0: [-52  -6 -16 -32  46  37  25  14  -7  30  -3   4 -28   8 -44   7  15  35 -51  11 -10  10 -43 -42
  32  30 -46  33  -8 -44 -29  10  15   3  67 -29  -6  -8  23  23  13   7   7  32 -52 -12  29 -74]
1: [-31 -25 -41 -37  15  62  39 -49   3   8 -22   0 -21  10 -24  48  21 -22   0 -34  27  58 -13 -63
  20 -33 -21  39  -4  23   4 -25  10  -7  10   9 -50   5 -25  13   4  60  10  35 -53  17 -28  87]
2: [-16 124   3  43 -15 -14 -39 -79 -24 -13   3   6   1 -22   1  32 -69  -5  26  -1  55 -16 -26 -39
 -40  22  10 -14  18 -29 -15  33 -14  -5  15  20 -70 -30  -1  26  52  24   5  33  -4  40  -2 -25]
3: [-31  -6 -32  11  16  49  -8 -10  18  55  25  23   3  24 -51  39 -52  50 -13  48 -31  27 -28   1
  17  31   0   6   1 -61  -2 -40 -27  31  65 -45 -41  -3 -12   2  20  -1  10  16 -82   7 -14 -42]
4: [  0   6  -2 101   1   2 -21 -20 -10  -1  39 -12   9  19  49 -22 -34  58 -79 -21 -59 -36  10  -4
 -30   6 -58 -10  23  33  22  37 -36   5 -52  38  12  34 -16 -12  11  41  -1 -35   0 -13  -7  55]
5: [  82   23   16  -11  -27  -31   43   23   13    2   -6  -46   12    6   21  -20  113   37  -11
   11  -64   28    5   31  -40  -25   22  -12  -21  -23    4    8    0   -8  -85   14 -104    6
   20  -18  -36  -53   51   21   18    0  -22  106]
6: [-37  40  24   5  19  34 -40  -4   2  45  17  -3   0  28 -52  21  -5  19 -25  41 -16  19 -45 -38
  -1  33   2  30 -18 -63 -25   6  -8 -12  52 -31 -42 -12  29  15  -3 -10  -7  25 -65   3  46 -38]
7: [ 44  11  46  70  -5   5  21 -12 -19  55  17  -1   3  29  43 -65 -41  40 -40 -20 -30 -50  -2   9
 -41  32 -18  10  -7  12  33  21  33 -42  23  38  26 -14  -9 -30 -25  -9   1 -30  18 -32  25 -76]
8: [ -20  -52  -14  -35    8   21   -5    8   14   39  -15   13   13   53  -37   61  -35  -38    4
   24   -7   30    1  -34   45    3  -11   38   19  -28   20  -50  -14   37   80  -49  -38   18
   19    5   25  -16  -10   -8 -109   -3   -2  -21]
9: [ 69  22  98   3 -43   4 -10  -3  -9 -19  -9 -12  13  31  20 -25 -48 -31 -58  -3   5 -42  -9 -14
  -9  15  22 -21 -11  13  52  33  -3   7  30   8  22 -11  22 -52 -48 -29  -9  22 118  -1   3 -62]
10: [-30 -40 -22 -33  17 -14 -28  42  26  -7 -17  21  -8 -21 -26  32 -51  11  -8  24 -13   0  33  33
  54   3   0 -46  35  18 -34 -40 -29  89  -6 -43  93  32 -23  32  45  -5 -19 -16 -18 -12 -30 -59]
11: [-32  -3 -22   8  18  46  -5 -18  14  50  17  22   3  27 -45  42 -45  56 -24  50 -34  30 -32  -1
  18  33  -4  -4  -3 -63  -2 -44 -28  29  66 -37 -44   2  -8   3  19   0  13  22 -79   4 -17 -33]
12: [  7  -5  63  21 -21 -33  36 -63  -8 -23  31 -10  27 -49  10  20 -51 -31  11  -4  85  -5  -3 -18
   9  -4   7 -18   6 -18 -17  35 -22  -2 -20  22 -47 -53  45  25 -47   3   6 -32  56  30  22 -39]
13: [-25 -45   0  -6 -13  55  31 -27  11  21  26 -19  28  37 -23  -9 -17  15   5  41  22  53 -27 -56
 -25  21 -43  10   5 -29   4  -7  -9 -24  53 -33 -79 -63  45  21  32  -6 -12  22 -90  18   8  32]
14: [-41 127  -4  11 -47  -4 -56 -20  -9  -8 -11 -17   8 -20 -27  -8 -17   4  25  12  47  40   0  39
 -40 -24  72 -42   5  -3 -37   4 -10   7 -45  20 -81 -31 -13  33 -11  -4  23  48  10  53 -12  41]
15: [ 18  -6 -44 -54 -12 -26  20 -10  19 -47  20  56   9 -73  -3  22  69  -7  80  18   5  24  30  11
   9   3   7   0 -57 -41  30  -9  31  -7  29  65 -47   6   4 -40 -58 -30 -19  -1  34  12 -44  19]
16: [ 36 -60  -4 -32 -23 -57 -82  67  -2 -53 -16 -31  13  17 -15  19   9 -50 107  38  25  -3  22  69
   2 -21  62 -34  29   9 -19 -18 -51  46 -20 -41   6  47  14   9  36 -48 -16  -8   6   8  -7   2]
17: [-49  -1 -63 -42  16   9  26  38  16   8  -8 -15 -47  -1 -16 -10 101  15 -32 -35 -50  59  -6  13
 -12 -49  17  36  -9   5   2 -18  15 -24 -48  -4 -14  18 -32  -7  14  33  44  21  -8  11   6 114]
18: [-49 -44 -52 -19  29  11  46  21  54  44  36  32 -46  10 -17  30  20  11 -31   1 -49  57  -4 -32
  29  -1 -20  26 -11  -7  -9 -54  -4  13  -8 -38 -10   9 -36  -5  23  33  30 -13 -25  15   1 -24]
19: [ 65 -19  85  33 -15 -49   8   8 -23  -5  23 -29   2  30  26 -35 -70   8 -32  -2 -10 -36   5  19
  -7  22 -26  -7  -4   2  24  55  10 -66 -23  76  46  11  25 -23 -54 -32 -20 -40  54 -39  30   1]
20: [ -49   -5  -65  -13   15  -19   -4   26   25  -25   -4  -26  -34  -12    0    9   33   -3  -56
  -37  -35   33   14   24    5  -48    8    9   16   48  -27   -4  -25    4 -106    2   34   47
  -34   20   27   50   14    9    0    8    3  127]
21: [ -18   48  -63   -2   26   44   -5  -35  -15   -1  -26   45   17  -58    2  -21   17   62   18
    1   12  -47   -7   -6    1   43   -6    8  -22  -16  -17   11   21   37   73    0   -9  -11
   -1   11   17   12  -19   25  -48   13  -22 -108]
22: [ 70 -84  36 -21  -3 -41   8  14  10 -22 -13 -35  28  35  13  62 -56 -39 -26  19  -1 -11  20 -41
  65   9 -49  12  26  10  -4   7 -45  45  -1  -8  -5  51  59   4  -2 -31 -30 -36 -29 -25  -6   8]
23: [ 78 -60   9 -33 -19 -77 -44  60   3 -42 -31 -45  32  17  20  -1  23 -33  40  26  -4 -26  24  52
   6 -11  53 -28  29  33 -24  -3 -46  56 -31 -31  12  62  23   1  27 -53  -6 -23  36 -19 -19  -2]
24: [-26  53  31 -22 -34  20 -70  34  -1   8 -33   6  23  13 -14   2  51 -63  92  35  41  27 -16  35
 -31 -12  81 -41 -16 -34 -35 -45  15  28  10 -39 -72 -15 -11  12  13 -24  24  45 -10  36  -9 -15]
25: [-17 -91 -21   4  -9  55  37 -34  24  19  40  -5  20  46 -18  20 -28  -1  -3  29  -2  66 -18 -57
 -13  15 -52  19   7 -21  24 -31 -25 -20  50 -23 -71 -32  16  -4  29  19  -8   6 -78  22  -7  73]
26: [ 15 -29 -49 -41  20  -1  21 -28 -14 -53  -1  39   0 -48 -25  30  32   9  47  13  11  -2  -7 -11
  31  27 -31  32 -43 -57  29  10  19 -13  92  75 -45  30  23 -33 -54  -8 -21  13   9  -7 -28   4]
27: [ 36  16 103  81 -18  11 -20  -5 -26  36  -6  16   4  26  51 -28 -42 -34   5 -21   2 -50   7   7
 -24  23 -33  -2 -17   8  28   2  43 -21  26  57  19  -7 -19 -34 -66   8   0 -33  50 -19  24 -73]
28: [-43  33  24   2  16  31 -37  -3  -2  51  18  -6  -2  31 -50  17  -4  17 -26  39 -13  18 -45 -31
   3  33  -4  32 -15 -67 -24   6 -10 -10  51 -31 -50 -12  32  17  -3 -10  -2  28 -66   4  46 -36]
29: [ 38  12 105  75 -18  11 -15  -9 -25  37  -1  18   3  26  51 -26 -41 -37  -2 -24   4 -48   7   4
 -26  23 -32   1 -19   3  29   4  45 -23  24  53  18  -6 -17 -37 -58   4  -2 -30  51 -18  25 -78]
30: [-21  26 -13  49  14  33 -52   6 -50 -44 -12 -24 -53  25 -12  26   7  59 -53 -32 -63  -3  10  -1
 -19 -29  -6 -12  15  36   9  38 -22 -26 -51  78   6  24 -27   7  18  48   3  36 -38   0   7 105]
31: [ -6 -38  34 -37  31   8 -39 -21 -17  -6 -28  21 -30  -3 -28  83 -72 -41  28   6  33  -5   2 -55
  52  13 -32   7  32  -2 -19 -12 -13  53  35 -17  63  32 -29  26  64  44 -30  -6  -7 -28 -24 -39]
32: [ 24  27 100  39 -12 -11 -20  45 -40 -17 -23 -65   6  35   0 -41   3  29   0 -13  -2 -26   5  17
  -9 -25 -15  -7  11  19  -5  66   5 -28 -70  20  19  -8  48   0 -37 -38 -17 -27  40 -44  39  91]
33: [ -22  -53  -14  -35    8   20   -6   11   13   36  -13   10   11   53  -35   59  -36  -34    8
   24   -3   30    0  -33   46    4  -14   38   18  -27   21  -52  -19   35   79  -52  -39   20
   18    7   29  -16  -11   -8 -109   -3   -2  -17]
34: [ 58 -52  -8 -57  -2 -77 -37  35  12 -26 -18 -30  41  30  10 -25  25 -23   7  29 -19 -32  20  19
 -15 -11  74 -16  35  47 -18   2 -38  44 -49 -69  52  51  21   6  35 -47 -11  -7  12   7 -27  13]
35: [-34 -20 -37 -38  18  66  44 -44   7   2 -27  -1 -24  13 -25  40  20 -18   7 -33  25  61 -17 -71
  25 -30 -12  31  -2  23   4 -27   5 -10  10   6 -47   5 -21  14   5  63   5  31 -58  20 -29  80]
36: [ 57 -17  91  39 -15 -51  10  13 -19  -9  23 -29   5  26  32 -37 -74   3 -36  -3  -9 -35   7  12
  -8  21 -28  -4  -2   4  28  50  11 -61 -20  78  36  12  30 -22 -65 -35 -23 -35  57 -44  29   3]
37: [-23 -45   5  -6 -14  55  33 -24  10  17  25 -15  28  38 -27  -9 -16  11   3  40  20  53 -26 -55
 -23  23 -42  11   5 -33   4  -5 -10 -24  49 -35 -79 -62  44  20  29  -6 -13  24 -95  20   9  35]
38: [ 53 -11 -64   5 -14  14   4 -28  12 -33  25  56   0 -83  35  18  65  21 110   7  15 -21  38   9
  -9  16 -13 -11 -49  -9  13 -10   7  30   5  27 -32  -9 -16 -38 -16   2 -17 -15  19  43 -42 -59]
39: [ 47  -7 -23 -62 -13 -65  51 -28  40 -42  35   5  -6  18  11 -12 -34  16 -99  16 -11 -24  -5 -27
  31  14  34 -11   6   8  13  40 -30  10 -53 -17  61 -15   2   3   8 -35 -23  66  40  21 -22 -56]
40: [ 38  16 105  77 -17  16 -18  -6 -30  36  -2  21   0  26  59 -31 -38 -40   6 -21   2 -48   9   0
 -27  23 -35   3 -19   2  31   5  40 -23  22  52  11  -8 -14 -38 -56   0  -3 -33  51 -16  28 -70]
41: [ 44  14  42  64  -1  15  32  -7 -25  43  22  -6   9  25  43 -72 -44  39 -27 -25 -27 -51  -3  12
 -39  28 -13  13  -9   7  34  20  32 -46  25  41  27 -11  -8 -29 -26 -16   6 -36  13 -31  28 -72]
42: [ 58 -13  92  25 -17 -31  32  12 -26  15  22 -24  -1  28  20 -52 -23   1  -4  -3 -18 -19  -4   2
 -25  22 -24   9 -17 -21  46  42  42 -74  24  76   0  -7  27 -38 -71 -51  -3 -25  50 -40  33 -16]
43: [-84   6 -85 -34  25 -32  48   0  37  11  41  23 -28 -30  -1 -16  76  -9 -66 -25 -65  53  -2  -1
 -12 -19  -3  30  -6 -11  21 -17  24 -44  -9  24  -4  17 -21  -8 -10  35  37   2  -4   2   6  71]
44: [ -22   -4  -43   27  -39   18    7  -33   -1  -19   35  -32   47   33  -28    2  -74   -8  -11
   33   40   51  -21  -22  -13   20  -29   -5   20  -11  -10   13  -37  -18   37   -2 -102  -55
   35   17   31  -18   -8   22  -40   50    5   57]
45: [-57  72 -77  10  16   0  25  -8  10  16  26  14 -26 -58  26 -60 100  37 -24 -22 -26 -11  -3   4
 -43   6  -9   9  -6   1 -25  22  27 -10 -33 -30   0 -42  -1  30  33  28  31  16 -36  32  27 -67]
46: [  0  22 -10  41   5  41 -83  -1 -49 -38 -27  10 -30   9   3  38   4  27  -7 -34 -29 -20  32 -10
 -10 -24   9   4 -14  47  14  27  -9  -9 -21 104 -18  41 -31 -20 -11  46 -36  20 -22  -3  -7  98]
47: [ 26   3  64 -22 -22  46 -14  11 -16 -33 -10  18 -22  12 -11 -14 -44 -47 -33 -11  30 -39 -12 -16
   2  12  17 -29  -8  10  58  20   0   2  41 -11  62 -20   3 -37 -32 -21 -12  40 127  18   1 -88]
48: [-15 -90 -21   5  -9  55  35 -33  24  21  39  -6  20  45 -20  20 -30   0  -1  30  -1  66 -19 -56
 -13  14 -52  21   7 -21  24 -30 -26 -20  49 -23 -73 -33  16  -4  30  19  -9   6 -79  23  -7  72]
49: [-45  70 -27   2  21  -4  24  -3   8  52   0  18 -11 -61  24 -66  49  27 -26 -20  -4 -25   7  28
  -7   2  22  10   1  10 -26  -2  35 -11 -39 -57  71 -60  -6  17  15  17  19 -20  11   0  35 -80]
50: [  11   48   -6  -30  -56  -40  -18  -18   23  -32   19  -12   49   33   16   16  -12 -114   10
   16   56   16  -16  -51   11  -13   54  -20    8   -5    3    8  -21    8  -23  -25  -76  -24
   13  -12    7  -46   11   38   59   71   -6   18]
51: [ 36  30 -34  47 -15 -25 -13 -48  26  39  21  19  33 -27  84 -22  61  -8 -14 -20 -46 -26  32  -9
 -39  13  14  36 -30  27  14  -6   3  17 -18  32 -57  28 -11 -48 -24  25  -2 -39  18  10 -14  -1]
52: [  4  59  27 -41  -4 -17  13  47  -7 -41 -47 -37  -8 -53 -32 -18   8  32  26  10  34  -2  17  60
  27 -28  39 -42   6  12 -56  17   0   0 -87 -47  92 -37  28  42   3 -40  -4   6  22 -11  15  36]
53: [ 40  13 107  76 -18  13 -17  -8 -26  37  -2  18   0  25  52 -26 -41 -36  -1 -23   4 -48   8   4
 -28  23 -33  -1 -20   2  28   4  46 -26  21  54  19  -6 -16 -37 -57   7  -2 -31  51 -18  25 -75]
54: [-24  18  15  48   2  -7  10  -5 -16  25  36  -4  11  42  12 -46  25  38 -85 -15 -82   8 -13 -18
 -40   3 -43  22   2 -18  61  28  18 -43  13  63 -45  25  -4 -35 -28   4  26 -13   7 -36  -1  91]
55: [-45  68 -20  21  18 -18  27  -1   1  29  -4  11 -10 -72  14 -52  37  15 -11 -17   5 -22  -3  28
  -6   0  26  -8   6  10 -22  -3  36 -19 -11 -65  75 -60   3  27  20  15   4 -27  17   2  47 -71]
56: [ 38  15 103  78 -17  14 -17  -7 -29  36  -1  20   0  26  55 -28 -39 -37   1 -22   3 -48   7   0
 -25  23 -33   3 -19   3  29   5  42 -23  23  52  14  -7 -15 -37 -60   3  -3 -33  52 -17  26 -71]
57: [-40   0 -86 -40  38  21  10 -37   4  -4 -16  64  14 -44 -19  17   1  32 -24   0 -16   0  -7  -1
  28  25  -3  34 -27 -28  19 -19  23  13 100  39 -11  33 -17 -17 -16  24 -19  20 -29 -15 -45 -11]

[ 81  53  85  61 -20   3 -27   2 -56 -21 -31 -49   9  13   8  15 -20  85 -14  11 -43 -39  23  37
  -7  -9  32 -50   7   9   5  42 -25 -14 -54  41  22 -12  26 -11 -34 -36  -1 -13  14 -38  -2  58] 32 19
[  9   0   3 102   4  -3 -26 -10 -16  -3  41 -13   8  16  51 -27 -33  64 -88 -23 -51 -38   5  -7
 -28   9 -50  -5  21  38  22  26 -39   5 -45  40  16  34  -6 -14  13  36  -6 -37 -11 -15  -1  55] 4 54
[ -34   86   31   25   -9   15  -44  -37  -17   29  -12    8   23  -12  -45   28 -110   14   10
   33   70    6  -15   14   24   22   37  -36   11  -22  -45  -13  -16   16   43  -19   -3  -41
    5   27  -18   -7   -8    3   14   19    4  -86] 2 6
[-10 -14  64 -13  12  -6 -73 -32 -12   3 -17  16 -15  16 -31  93 -90 -57  45  26  38   2   5 -51
  36  12 -12   5  35 -16  -9 -20 -30  53  36 -20  22  32  -9  24  49  31 -41  -7 -27 -25 -16 -23] 31 33
[-35 127 -36  56 -27 -46 -34  -6   1  23  16 -14  23 -41  18 -45 -39   2  -3  -5  16 -15   9  60
 -31  -1  62 -25  16   5 -35  16 -11 -25 -43 -16   9 -44   5  11   3 -10  21 -28  35  45  42 -39] 55 49
[-16  28 -80 -48  -1  38   0   5  21   9 -41  42  -4 -35 -20   4  75  28  27 -15 -15  31  23  30
  -7 -30  54  18 -36  15  -3 -44  27  31   1   6 -34  15 -58 -16   7  15   4  30 -12   8 -51  70] 17 57
[ 40   9  -8 -52  -5 -58  54 -27  33 -12   8   6   5   6   4 -15 -48   2 -73   9   6 -34   4  -7
  41   8  55 -15  15  24   1  22 -14  -3 -43 -42 116 -35   0   3  -1 -37 -27  31  66   0  -6 -74] 39 47
[-38   5 -84 -37  38  21  10 -39   3  -4 -15  64  14 -46 -23  16   2  28 -24   1 -16   1  -6  -3
  27  27  -3  36 -28 -29  20 -21  22  12 101  37 -10  33 -18 -17 -15  23 -19  20 -28 -11 -43 -10] 57 26
[ 28  -2  29 -13   1 -13  38 -16  -4 -22  12  12  -3  45 -20 -27 -75  40 -72   1   5 -47 -10 -20
  36  11   2  -9  17  16  36  45  -6 -14  -4 -11 107 -33 -14 -10  -3 -32 -35  28  55 -21  -6 -50] 39 47
[-27  52  32 -20 -34  20 -72  33  -1   9 -34  11  22   9 -12   4  50 -63  91  34  42  27 -16  36
 -28 -13  79 -41 -18 -32 -35 -45  13  29   9 -42 -70 -13 -13  12  15 -24  25  45  -8  35 -10 -13] 24 14
[-12 -43  38 -34  31   5 -33 -17 -17 -15 -27  18 -26  -9 -28  79 -78 -48  30   3  39  -4   2 -60
  52  10 -31   6  35  -1 -14 -17 -11  56  40 -14  59  35 -22  27  59  38 -35  -5  -3 -30 -21 -34] 31 10
[ 39 -81 -37 -53   8 -43 -53  91  -1 -73 -28 -20  -2 -17 -15  22  19 -39  97  15  23 -12  22  49
  25 -25  29 -22  23  28 -27 -18 -40  53  -7 -39  42  52  -8  19  59 -28 -18  -7  25  -7 -12 -19] 16 23
[-62  76 -77  14  20   7  24  -8   6  15  23  19 -26 -56  22 -66 103  26 -22 -18 -25 -15  -1   7
 -51  10  -4  -4  -2   3 -19  17  22 -11 -36 -41   7 -42  -1  34  32  19  33  17 -19  33  23 -68] 45 49
[ 18  -4 -43 -55 -10 -26  21 -11  22 -53  19  55   7 -72  -6  19  69  -6  82  19   6  24  28   8
   9   5  12  -1 -56 -39  32 -11  28  -8  30  64 -47   6   6 -39 -59 -27 -21  -1  34  15 -46  15] 15 26
[ 35 -86 -36 -59   2 -53 -40  70   5 -75 -35 -21 -11  -7 -20  25  26 -33  94  12  27 -15  21  57
  25 -23  33 -41  31  31 -28 -12 -39  53  -8 -34  57  52  -2  14  56 -39 -13  -4  23   2 -14 -16] 16 23
[ -9  10  32  22  12 -20 -80 -56 -25 -19 -13  20 -12 -15   4  67 -65 -51  49   2  36 -32  13 -34
   1  10 -13   8  44   0   2   2 -32  46  17 -14  30  30 -12  28  59  57 -38  -9 -28 -10 -14 -32] 31 2
[-66  32 -24 -39  19  17  36  29  29  51  19  18 -32  -6 -36  -6  66  26 -40  16 -16  39 -17 -27
   9   7  -6  13 -19 -31 -47 -15  30   6  -1 -53 -13 -43   5  30  22  -7  24  24 -39   5  30 -69] 0 18
[ -48    1 -115   29   25    1   34  -23   31   17   53   22  -33  -41   33  -15   79   25  -26
  -38  -55    9    6   -1  -33   -7  -19   11   -1   20    2  -16   -1   -7  -31  -16    9    1
  -37   -2   31   65   35  -14  -12   36    9  -21] 45 43
[ 29 -93 -39 -65   6 -43 -43  86   1 -60 -31 -19  -5   1 -19  21  22 -38  78  12  26 -12  23  56
  27 -25  37 -35  32  35 -30 -17 -36  54 -14 -39  47  55  -5  14  49 -32 -12  -8  19  -5 -14 -10] 16 23
[ 31  37  96  36 -15 -13 -11  41 -40 -21 -20 -63   7  30  -4 -44   7  26 -17 -12   0 -27   6  20
  -9 -23 -21  -5  12  17  -2  64   1 -35 -65  20  22  -7  37   2 -37 -37  -9 -26  47 -48  40  96] 32 19
[-62  67 -78  13  17  -1  23  -4  13  24  26  12 -24 -53  21 -59  99  38 -23 -24 -27 -11  -3   8
 -39   5  -4  11  -4   0 -24  24  26  -6 -36 -29  -6 -44  -4  28  32  25  31  15 -36  29  30 -74] 45 49
[-47 119  -6 101 -24  -3 -46   0 -40   2  18  -3  14   7  -2 -50 -75  40 -10 -14  13 -31  -7  42
 -41   6   8 -20  23   3   3  39  -1 -33  -1  12  -1 -44  -3   5  -2 -15  12 -27  23  24  39  -6] 2 41
[-21  21  23 -20  34  17   1 -42 -14   0 -53   3 -27 -17 -28  64 -49 -16   5 -28  42   4 -10 -38
  35 -25   5  20  25  27 -24 -12  -1  -1 -15 -20  71   9 -38  27  45  65 -14   2  18 -39 -15  73] 31 35
[-54 106 -33  49 -21 -11 -27  -9   9  35  44  -3  -2 -30  25 -58  70  22  18   8 -25   1   2  24
 -69   5  29   2  -7 -29 -11  16  -1 -19 -37 -27 -58 -46  17  19  12   5  23   7 -57  46  40 -39] 45 49
[  14  -10  -49  -31   -4  -33   22   30   37  -92  -13  -33  -43  -26  -30   46   40   42   19
   -6  -12   21   19   59    8  -46   -2  -52    5   24  -24   13  -49   11 -116    9   16   16
   -5   24   30  -12   10   27   12   21  -16  127] 20 52
[  2   4   0 102   1  -2 -24 -18  -9   0  38 -12  10  21  52 -27 -30  56 -80 -22 -57 -37   9  -6
 -27   7 -58  -8  23  35  21  36 -37   6 -55  39   9  35 -15 -13  10  41  -3 -35   0 -14  -7  56] 4 54
[ -13  -18  -60  -59   16  -17   13   18   32  -43    4  -10  -14   -2  -19   -2   23   36  -47
    4  -31   13   16    1   -6  -40   37  -25   14   39  -20    9  -34    4 -127  -49   66   20
   -6   28   25    4    1   33  -24   41  -28  127] 20 17
[ -1 -56  -2 -50  28  -7 -49  -4 -23 -25 -49   3 -18   7 -21  58 -27 -67  55 -11  50 -10  -9 -37
  24  -9  12  18  39  27 -19 -15 -12  44  39 -25  41  53 -32  22  82  40 -24  12   7 -26 -25  -7] 31 10
[  5  66  27 -61  -5   5  46  47 -12  -9 -50 -25 -10 -42 -45 -38  78  42  61   8  23  13   0  53
   2 -28  46 -27 -14 -20 -34  11  41 -25 -33 -52  36 -64  22  25 -13 -60  24  16  19 -12  19  12] 52 55
[ 21  -5 -42 -54 -12 -26  19 -10  19 -48  20  55   8 -73  -5  22  69  -7  80  18   5  24  30  11
   8   4   7   1 -56 -41  30 -10  31 -10  30  64 -48   6   4 -40 -59 -29 -20  -1  36  13 -44  20] 15 26
[ 19  -9 -51 -53 -11 -27  17 -10  18 -46  21  59   8 -74  -6  19  71  -7  84  19   7  23  31   9
   5   4   8   1 -53 -40  30 -12  30  -9  25  64 -48   0   5 -37 -58 -27 -19   3  40  17 -45  13] 15 26
[ -47    2 -113   28   23    4   34  -22   31   19   47   25  -36  -44   38  -17   80   23  -29
  -36  -54    8    7    1  -29   -6  -24   21   -3   17    5  -17    1   -7  -32  -14   11    0
  -41   -6   32   66   38  -11  -17   34    4  -15] 45 43
[ -4  53  75 -55 -31  16 -13  53 -20 -55 -47  -8 -27 -32 -26  14 102 -58 100   7  44  32   3  21
  -2 -32  -2 -40 -35 -46 -28   5  45  13 -38   8 -50 -29  12  18 -42 -33  30  54  37  32   4  39] 24 14
[ 53 -13 -69   6 -13  15   1 -27   9 -36  25  57  -1 -85  34  18  63  22 114   7  13 -20  37  10
  -8  16 -11 -13 -49 -12  14 -10   8  31   5  27 -31  -6 -16 -38 -13   1 -18 -14  24  41 -42 -59] 38 15
[-12  56 -25 -60  -2 -48  30 -20  26 -44  13  -8  14 -10  -6 -26  33  25 -77  20 -14 -15  -6 -33
  33  -6  31 -29  23   4 -11  53 -31  30 -81 -58  46 -34  18  28  25 -34 -10  63  30  22 -21   4] 39 52
[ -45    1 -113   28   23    2   33  -21   32   19   50   27  -35  -45   38  -17   78   21  -30
  -36  -56    8    6    1  -30   -5  -24   19   -4   18    5  -16    0   -6  -32  -12   12    0
  -42   -8   33   66   38  -11  -17   35    4  -16] 45 43
[-38 -13 -88 -43  43  28  13 -43  -1  -7  -9  62  13 -44 -21  10   5  27 -22   2 -16   2   4  -6
  21  22   3  31 -28 -30  17 -17  27  18 108  34 -15  28 -21 -13 -23  27 -16  26 -37 -10 -43 -12] 57 26
[  19  -20  -49  -30   -8  -26   15   44   21  -84   -1  -32  -34  -33  -24   38   38   43    6
   -4  -13   30   21   51   23  -51    5  -35    4   19  -33    9  -46   13 -121    1   22   21
   -9   29   18   -2    9   23   16   14  -25  127] 20 52
[-52 116  51 -15 -43  26 -75  27 -14   3 -40   8   0 -11 -30   1  47 -40  56  22  10  36   0  36
 -27 -27  56 -45 -19 -55 -14 -29  32  16 -29  -9 -69 -18   0  17  -5 -24  30  57 -10  32   9  61] 24 14
[ 45   3 -43 -58 -15 -61  49 -30  43 -44  32   1  -8  20  14  -9 -30   4 -93  14 -13 -25  -4 -24
  26  16  35 -10  11  16  11  39 -30   6 -58 -12  59 -18   3   3   4 -36 -23  69  45  25 -20 -52] 39 34
[ 14  -6 -55 -60  -8   6  54  46   9 -42  -9 -17 -45 -20 -39  11 127  38  45  -1 -28  56   1  37
 -13 -44   9  -2 -24 -23   1  -6   9 -13 -54  -7 -51 -13 -13   0  -3 -23  50  42   7  20 -18 107] 17 5
[ -47    0 -113   27   22    1   32  -21   33   18   48   27  -37  -42   39  -18   79   21  -30
  -36  -55   10    6    0  -29   -5  -25   19   -3   17    4  -16    1   -4  -32  -13   11   -1
  -41   -8   35   66   38  -11  -16   35    5  -15] 45 43
[-38  76   6  25 -16  18 -52 -46 -18   8   9   8  14  -2 -43  39 -99  19   3  40  59  20 -22  -4
   4  25  20 -38   7 -34 -40  -1 -25  31  42   5 -66 -26   4  33 -12   0  -1  36 -17  44 -11 -70] 2 6
[ -46    0 -114   28   24    5   33  -22   31   21   47   25  -36  -47   36  -18   79   22  -29
  -36  -55    7    7    1  -30   -5  -24   23   -3   15    6  -17    2   -1  -34  -12   13    2
  -43   -7   29   66   38  -11  -16   35    5  -18] 45 43
[-23  52 -42 -30 -16  19 -25  33   2  24 -10 -15  28  12 -17 -47  51  24  51  36   7  25 -25  48
 -46  -6 101 -27  -6 -27 -30 -29  -2   6   7 -61 -67 -24  -4  21  55 -42  32  45 -52  21  -8  -8] 24 14
[  0   8   0 102   1   0 -23 -18 -10   1  38 -12  10  20  51 -25 -34  57 -80 -23 -59 -37   9  -5
 -28   8 -58  -9  22  34  22  36 -36   5 -54  39  12  34 -15 -12  10  42  -1 -34   4 -15  -7  52] 4 54
[-37  70  13 -27 -45  31 -76  52  -1   6 -30  -4  17  10   1   8  46 -48 107  27  43  28 -21  46
 -22  -8  70 -51 -18 -31 -29 -47  -3  17   9 -41 -65 -11  -8  14  18 -23  21  43   2  39 -10 -14] 24 14
[-38   1 -89 -37  40  16  13 -37   6  -4 -13  63  14 -44 -22  18   0  30 -29   2 -14   1  -9  -3
  27  26  -3  33 -27 -26  20 -19  20  13 100  36 -13  34 -19 -15 -17  26 -20  19 -29 -12 -44  -9] 57 26
[ 29  34 101  39 -11 -18  -9  50 -43 -24 -24 -61   5  27  -3 -44   8  25 -20 -13   0 -28   8  16
  -6 -26 -17  -5  10  17  -7  67   2 -34 -66  18  24  -5  37   1 -33 -33  -7 -24  39 -47  37  94] 32 19
[ -10  -14  -62  -25    2  -83   27    7   39 -108   54    9  -11  -71  -11   38  -15   38  -35
   25  -21   23   21   42   35  -10  -22  -62    9  -15   -6   14  -45  -10  -94   33   53   27
   25   26   -5   -7   -8   -1   26    7  -32   77] 20 39
[ -43    1 -105   27   23    0   33  -25   33   13   50   26  -36  -39   35  -26   84   20  -32
  -37  -51    8    7    3  -34   -6  -27   17   -3   20    7  -19    4   -6  -38  -15   14   -1
  -41   -6   34   66   36   -8  -15   36    4   -9] 45 43
[-25  51  56  24  -3 -40  11 -84 -14 -22  31  20   6 -49  12  20 -49  -6 -37  -1  44 -14 -28 -43
 -44  15  12 -12  16 -45 -15  45 -13  19   2  27 -76 -33   3  37  34  34  27  14  44  15  -1 -37] 2 12
[ 23 -15 -16 -55 -14 -13  62 -19  30  -6  -5  30  28 -49  14  28  22 -57  71 -12  38  32  34 -27
  42 -24  18  22 -35   8  26 -29  41 -42   2  23  -1 -20  16 -37 -49 -24 -25 -45  20   0 -17  58] 15 26
[ -8  39  55   9   3  32  -8  59 -53 -51 -41 -25 -14  -1 -62 -26 -24  85  23  -1  32 -23  -1  45
  22 -27 -19 -46  15   3 -13  49   8 -21 -46  -6  80 -34  13  31   3 -36 -16   3  22 -39  14  60] 52 32
